pek: [157 160 157 107 103 118]
rakov: [157 160  93 162 156 161]
rikos: [102  93 160  99 160 167]
relur: [102 154  89 168 131  98]
[157 160 157 107 103 118]	pek
next: [160  93]	[162 156 161]
[157 160  93 162 156 161]	rakov
next: [160 157]	[107 103 118]
next: [154  89]	[168 131  98]

kenoz: [168 137 130 129 131]
sagi: [107 126 127 127 103]
Dod: [116 106 142 133 129]
Golum: [116 106 109 133 129]
Kom: [151 149 110 138 128]
takan: [159 134 104 133 106]
nofir: [123 129 168 150 125]
kof: [ 94 136 151 104 125]
lag: [150 133 125 126 118]
kem: [ 90 128 157 123 120]
Nusi: [128 121 111 123 128]
[ 94 136 151 104 125]	kof
[107 126 127 127 103]	sagi
[150 133 125 126 118]	lag
[159 134 104 133 106]	takan

petov: [122 132 114 114 128 119 127 139 119 137 129 141 129 123 131]
pob: [128 115 133 124 126 128 117 127 133 124 114 122 132 113 118]
damoz: [126 134 121 138 115 116 129 139 129 126 146 122 126 116 133]
nas: [126 134 121 138 115 116 129 139 129 126 146 142 113 157 141]
bimal: [122 135 130 136 120 116 120 141 141 110 125 131 115  89 130]
mafi: [132 110 120 124 129 132 115 120 117 143 133 124 127 129 130]
tase: [121 140 103 115 128 133 123 127 146 109 125 162 140 131 143]
tokub: [126 135 120 136 110 130 141 116 120 131 141 125 127 118 126]
Luv: [121 138 115 116 127 130 113 124 131 123 125 124 126 120 132]
tipo: [128 147 133 127 132 133 122 124 141 125 126 133 132 124 131]
geku: [126 131 127 132 129 118 117 135 126 138 141 129 112 141 139]
Kodos: [130 122 110 134 134 138 138 117 112  98 113  98 132 117 113]
next: [110 120 124 129 132 115 120 117 143]	[133 124 127]
[126 134 121 138 115 116 129 139 129 126 146 122 126 116 133]	damoz
next: [135 130 136 120 116 120 141 141 110 125 131]	[115  89 130]
[126 134 121 138 115 116 129 139 129 126 146 142 113 157 141]	nas

tedi: [123 137 136 128 131 133 126 133 126 118 126 122 124 138 117 132 122 129
 127 123 133 137 127 124 130 125 134 135 122 131 126 124 127 127 132 136
 126 147 122 125 143]
ger: [123 137 136 128 131 133 126 133 126 118 126 122 124 138 117 132 122 129
 127 123 133 137 127 124 130 125 134 135 122 131 126 124 127 127 132 136
 126 147 135 125 143]
fefib: [123 133 137 127 124 130 125 134 135 122 134 126 123 134 118 131 122 131
 131 127 136 135 122 126 130 127 138 132 124 133 129 126 126 128 133 138
 124 147 125 126 140]
sulu: [124 133 127 129 132 130 126 134 125 124 130 121 123 134 118 131 122 131
 131 127 136 121 122 126 130 127 138 132 124 133 129 126 140 128 133 138
 124 147 125 126 140]
ziso: [123 137 136 128 131 125 126 124 134 130 126 122 124 138 117 132 122 129
 127 123 133 137 127 124 130 125 134 135 122 131 126 124 119 128 120 131
 124 142 121 116 122]
[123 133 137 127 124 130 125 134 135 122 134 126 123 134 118 131 122 131
 131 127 136 135 122 126 130 127 138 132 124 133 129 126 126 128 133 138
 124 147 125 126 140]	fefib
next: [136 135 122 126]	[130 127 138]
[123 137 136 128 131 125 126 124 134 130 126 122 124 138 117 132 122 129
 127 123 133 137 127 124 130 125 134 135 122 131 126 124 119 128 120 131
 124 142 121 116 122]	ziso
[123 137 136 128 131 133 126 133 126 118 126 122 124 138 117 132 122 129
 127 123 133 137 127 124 130 125 134 135 122 131 126 124 127 127 132 136
 126 147 135 125 143]	ger
next: [130 125 134 135 122 131 126 124 119 128 120 131]	[124 142 121]

remu: [120 139 145 116 122 139  97 134]
vagad: [110 129 127 145 114 130 141 122]
Tum: [128 146 117 140 141 122 127 113]
raz: [117 143 112 118 111 156 130 129]
zul: [103 107 130 115 104 150 136 124]
nev: [145 129 110 127 146 107 117 134]
nema: [130 115 105 125 134 141 140 114]
next: [145 129 110 127]	[146 107 117]
next: [130 115 104]	[150 136 124]
next: [117 143]	[112 118 111]
next: [110 127 146]	[107 117 134]
next: [139 145]	[116 122 139]
next: [103 107 130]	[115 104 150]
next: [125 134]	[141 140 114]

Nufiz: [113 137 125 128 128 128]
bibu: [137 139 116 129 129 130]
Nari: [129  98 147 120 120 130]
Zesen: [137 113 134 123 123 130]
fizum: [141 143 107 129 129 130]
mepag: [116 124 143 129 129 125]
tos: [116 134 138 126 126 127]
riz: [120 117 143 126 126 127]
Gonob: [103 121 152 131 131 123]
vavuk: [129 135 125 131 131 127]
sobof: [159 128 107 123 123 134]
next: [113 137]	[125 128 128]
next: [134 138]	[126 126 127]
next: [137 113]	[134 123 123]
next: [113 134]	[123 123 130]

mili: [ 96 133 128 144 139 118 126 129]
pov: [127 128 127 127 128 127 129 128]
seviv: [127 128 130 128 128 128 129 128]
nole: [127 128 128 128 128 127 128 128]
bipob: [129 128 128 142 129 128 129 128]
nere: [129 128 128 128 129 128 129 128]
ketob: [129 129 128 128 130 128 129 128]
Mel: [128 128 127 129 129 128 128 127]
Karuk: [144 129 130 128 128 128 129 128]
[128 128 127 129 129 128 128 127]	Mel
next: [127 128 130 128]	[128 128 129]
[129 128 128 142 129 128 129 128]	bipob
[144 129 130 128 128 128 129 128]	Karuk
next: [133 128 144]	[139 118 126]
[129 129 128 128 130 128 129 128]	ketob

vitak: [114 129 125 125 131 121 137 125 155 128 143 112 131 135 137 111 117 125
 143 137 146 133 140 138 123 137 140 117 124]
Pav: [122 126 121 121 127 135 114 120 104 132 128 144 112 113 135 136 142 127
 115 111 111 119 123 136 136 135 105 142 143]
movob: [144 147 138 141 131 132 100  98 123 105 132 134 140 133 127 135 121 130
 153 149 138 113 148 120 112 123 151 118 132]
nekob: [106 125 128 124 135 118 123 112 142 127 135 122 132 129 142 111 117 120
 138 122 140 128 142 127 129 147 127 121 139]
Rig: [110 124 113 121 122 138 128 120 143 140 150 129 108 122 145 119 135 127
 128 122 129 133 121 150 142 139 125 132 132]
zosim: [127 146 129 137 143 140 106 127 120 127 136 127 118 130 137 132 122 113
 148 126 120 124 122 120 121 145 141  96 115]
next: [112 131 135 137 111 117 125 143 137 146 133]	[140 138 123]
next: [121 127]	[135 114 120]

mifiv: [135  95 128 120 113 106]
fefu: [139 124 152 145 114 114]
Napo: [113 140 127 129 140 153]
lada: [138 123 137 133 101 114]
teso: [122 137 135 154 120 129]
mamag: [124 142 112 121 142 157]
dil: [ 95 135 111 116 146 157]
Ran: [134 121 135 141 122  95]
Gogod: [120 121 131 104 149 126]
next: [135  95]	[128 120 113]
next: [139 124]	[152 145 114]
next: [123 137]	[133 101 114]
next: [140 127]	[129 140 153]
next: [142 112]	[121 142 157]
next: [ 95 128]	[120 113 106]

Dos: [122 136 117 125 125 124 120 112 136 130 125 123 138 109 113 122 124 120
 125 129 141 129 120 129 132 128 142 121 133 123 129 121 130 118 109]
gal: [127 120 135 143 131 131 125 125 119 136 124 109 125 123 135 120 109 134
 140 124 125 119 135 123 110 131 138 121 140 127 150 129 141 142 128]
tibo: [122 119 136 124 126 131 135 122 136  94 124 123 104 123 145 128 129 130
 135 133 122 123 145 150 141 109 132 117 121 125 137 131 122 122 153]
tupen: [137 126 132 139 122 133 132 143 125 129 131 134 129 134 140 123 128 142
 127 128 117 126 137 121 112 134 120 125 137 132 131 135 134 141 133]
nak: [135 130 131 125 124 127 137 145 138 121 131 138 120 136 131 131 140 141
 122 131 120 135 130 126 122 134 112 130 132 133 121 132 121 141 130]
Gesi: [110 105 134 140 141 131 110 120 104 123 136  94 124 123 132 132  97 115
 140 121 135 118 124 113 122 128 139 138 126 120 143 128 133 131 135]
kege: [131 135 127 131 127 130 126 122 136 136 119 128 130 114 124 117 122 142
 125 124 125 127 130 128 117 132 133 114 139 123 143 120 141 137 112]
nur: [135 129 134 137 125 133 138 141 136 126 124 135 122 135 135 122 133 143
 128 131 120 130 130 131 113 134 116 130 135 132 131 132 132 143 132]
next: [125 119 136 124]	[109 125 123]
next: [134 140 124 125 119]	[135 123 110]
next: [112 130 132 133 121 132]	[121 141 130]
next: [117 122 142 125 124 125 127 130]	[128 117 132]
next: [104 123 136  94 124 123]	[132 132  97]
[122 136 117 125 125 124 120 112 136 130 125 123 138 109 113 122 124 120
 125 129 141 129 120 129 132 128 142 121 133 123 129 121 130 118 109]	Dos
next: [117 121]	[125 137 131]

lok: [129 157 111 140 130 137 129 112 153 119 157 125]
Gat: [139 104 115 156 155 103 131 152 158 148 158 124]
Dekam: [148 157  99 138 130 114 142 106 126 131  97  99]
Fonon: [119 119 139 108 103 107 152 119 157 128 113 128]
lavet: [116 133 155 113 115 139 135 113 124 116 130 129]
ler: [133 139 128 131 150 106 127 138 145 155 105 153]
Ses: [113 109 150 148 109 158 145 141 112 137 102 147]
Tede: [139 115 104 107 115  99 120 119 137 122 118 126]
gusa: [137 148 157  98 138 130 114 142 109 143 140  99]
next: [148 157  98 138 130 114 142]	[109 143 140]
next: [129 112 153]	[119 157 125]
next: [104 115]	[156 155 103]
next: [131 150 106]	[127 138 145]
next: [137 148 157  98]	[138 130 114]
next: [155 103]	[131 152 158]
next: [139 104 115 156 155]	[103 131 152]

Pep: [157 139 144 142 155 121 126  96]
vazi: [111 107 165 121 155 108 113 155]
zeg: [161 165 131 155 142 119 109 105]
diduz: [165 122 143 164 107 115 119  91]
Diga: [100  94 141  94 128 116 129 162]
next: [142 155]	[121 126  96]
next: [165 121]	[155 108 113]
next: [107 165 121 155]	[108 113 155]
next: [ 94 141]	[ 94 128 116]
next: [165 122 143]	[164 107 115]

navo: [121 128 129 124 129 130 136 128 110 129 131 158 138 124 140 115 139 118
 146 146 117  99 137 132 100 127 124 129 130 134 141 136 135 130 149 112
 127 143 126 127 127 131 135]
fanen: [114 133 133 108 136 122 123 146 107 113 149 131 106 134 127 118 139 137
 130 141 122 115 139 122 107 122 118 119 127 117 112 127 140 122 152 112
 137 139 128 106 138 116 126]
reged: [125 143 120 140 135 126 120 129 158 146 139 112 155 116 129 124 115 138
 121 131 118 129 114 117 141 130 135 135 118 123 118 121 129 126 132 160
 122 103 135 122 118 135 109]
dom: [115 137 125 117 132 130 136 145 107 121 131 149 121 134 128 113 138 127
 141 146 114 101 134 126 104 124 120 120 130 124 141 135 139 127 152 122
 137 142 124 120 137 120 134]
Fidu: [125 143 120 140 135 126 120 129 158 146 139 112 155 116 129 124 115 138
 121 131 118 129 114 117 141 130 135 135 118 123 118 121 129 126 124 160
 123  93 132 131 123 132 115]
tenil: [118 131 134 132 129 130 128 124 123 114 133 143 146 127 148 121 129 120
 145 142 117 106 125 132 102 129 127 126 127 134 140 132 135 129 145 121
 128 133 124 126 130 125 132]
fuvul: [125 144 124 140 131 128 119 131 159 137 139 109 137 118 126 127 122 133
 114 131 122 130 116 117 142 130 135 129 120 126 115 123 128 125 123 155
 125  96 132 131 128 124 112]
Nese: [139 130 106 137 135 124 122 122 142 139 136 138 155 116 150 127 117 125
 144 138 116 108 127 132 114 125 131 135 121 132 129 131 133 127 133 140
 119 127 134 127 118 136 121]
next: [139 128 106]	[138 116 126]
next: [131 149]	[121 134 128]
next: [108 127 132 114]	[125 131 135]
next: [127 140 122]	[152 112 137]
[125 143 120 140 135 126 120 129 158 146 139 112 155 116 129 124 115 138
 121 131 118 129 114 117 141 130 135 135 118 123 118 121 129 126 132 160
 122 103 135 122 118 135 109]	reged

kal: [119 117 144 108 121 154 125]
vesan: [112 159 122 148 136 122 144]
Viko: [144 111 146 119 120 127 112]
Rulo: [144 111 147 101 115 150 109]
vef: [133 125 119 143 139 124 136]
next: [144 111 147]	[101 115 150]
next: [144 108]	[121 154 125]
[144 111 146 119 120 127 112]	Viko
next: [112 159]	[122 148 136]

tuk: [129 129 129 130 133 128 139 133 129 154 134 128 126 131 130 128 129 137
 128 134 140 132 134 130 136 159 131 144 132 131 129 129 131 130 133 134
 128 129 129 148 128 130 133 129 129 128 129 131 130 132 130 129]
Tesim: [129 129 129 130 133 133 134 131 131 134 131 129 128 131 128 129 130 129
 130 137 142 132 139 132 132 137 128 133 131 128 131 129 130 128 134 134
 128 130 130 136 128 137 129 132 129 128 130 131 129 130 131 132]
gofi: [130 128 131 129 129 129 138 145 131 159 131 128 126 132 131 127 132 137
 128 129 145 134 135 133 129 140 131 144 136 129 130 129 131 129 136 134
 129 128 129 161 128 129 137 128 128 128 133 129 128 128 130 129]
Nam: [128 128 130 132 132 130 137 129 133 147 134 130 129 136 129 127 130 130
 133 139 138 129 140 133 130 135 128 134 141 130 131 130 129 128 143 130
 129 131 130 139 129 141 133 130 130 128 129 128 129 133 128 129]
led: [131 129 131 129 130 128 128 128 132 135 133 129 127 130 129 129 135 130
 137 140 135 128 136 133 137 130 131 128 134 130 133 128 128 128 138 130
 135 134 129 130 128 133 135 134 128 128 129 131 133 128 129 130]
vopak: [129 128 129 130 136 130 134 128 128 138 130 129 127 133 129 129 131 132
 136 137 139 128 135 133 133 138 129 131 142 129 133 128 128 129 140 132
 130 133 129 134 129 136 132 130 129 128 131 129 130 129 127 129]
Tobib: [130 129 129 132 131 130 135 133 135 130 132 128 128 143 131 134 131 128
 131 130 131 132 133 138 130 130 130 129 132 128 129 129 130 128 137 129
 129 131 129 130 128 142 130 132 128 128 128 129 129 128 130 130]
pigam: [131 136 130 130 143 129 129 128 130 137 129 129 131 131 133 134 131 128
 134 149 141 133 143 131 139 139 129 128 130 130 135 129 130 132 138 132
 130 129 130 135 129 132 133 132 129 127 133 132 128 129 128 132]
fizu: [128 129 128 129 129 130 136 137 132 151 131 128 131 132 134 127 128 135
 131 134 137 134 141 129 135 149 129 139 137 131 129 130 130 128 134 135
 130 128 130 148 129 128 137 129 129 128 131 128 128 128 130 129]
[131 129 131 129 130 128 128 128 132 135 133 129 127 130 129 129 135 130
 137 140 135 128 136 133 137 130 131 128 134 130 133 128 128 128 138 130
 135 134 129 130 128 133 135 134 128 128 129 131 133 128 129 130]	led
next: [129 129 131 129 130 128]	[142 130 132]
next: [129 129 132]	[131 130 135]

losof: [143 127 119 138 129 122 149 160 156 109 154 118  97 145 134 136 132 137
 124 154 119 121 106 116 112 124 122  97 119 124 123 158 109 133 146 138
  86 135 127 118 127 141 133 122 124 165 105 144 126 126 128 137  99]
foso: [138 113 111 134 119 120 140 139 146 115 148 117 108 136 114 130 131 116
 109 128 137 133 100 123 111 130 111 108 131 111 123 158 110 131 137 140
 135  86 133 116 136 127 133 120 153 161 107 134 124 137 121 131 113]
dese: [139 123 109 120 111 132 158 157 156 146 150 124 114 144 138 124 131 132
 151 144 121 135 120 118 100 123 132 104 130 131 139 134 124 133 162 137
 157 137 130 104 125 146 140 110 119 138 116 122 113 118 130 123 106]
Davu: [135 111 109 132 120 123 141 146 149 106 146 122 101 145 115 133 133 126
 114 146 131 131 107 108  88 131 126  94 127 119 128 162 106 135 136 151
 145  88 124 118 118 124 148 123 147 161  94 138 119 138 110 135 104]
next: [111 109 132 120 123]	[141 146 149]
next: [135  86]	[133 116 136]
next: [133 120]	[153 161 107]
next: [124 148 123 147]	[161  94 138]
next: [139 134 124]	[133 162 137]

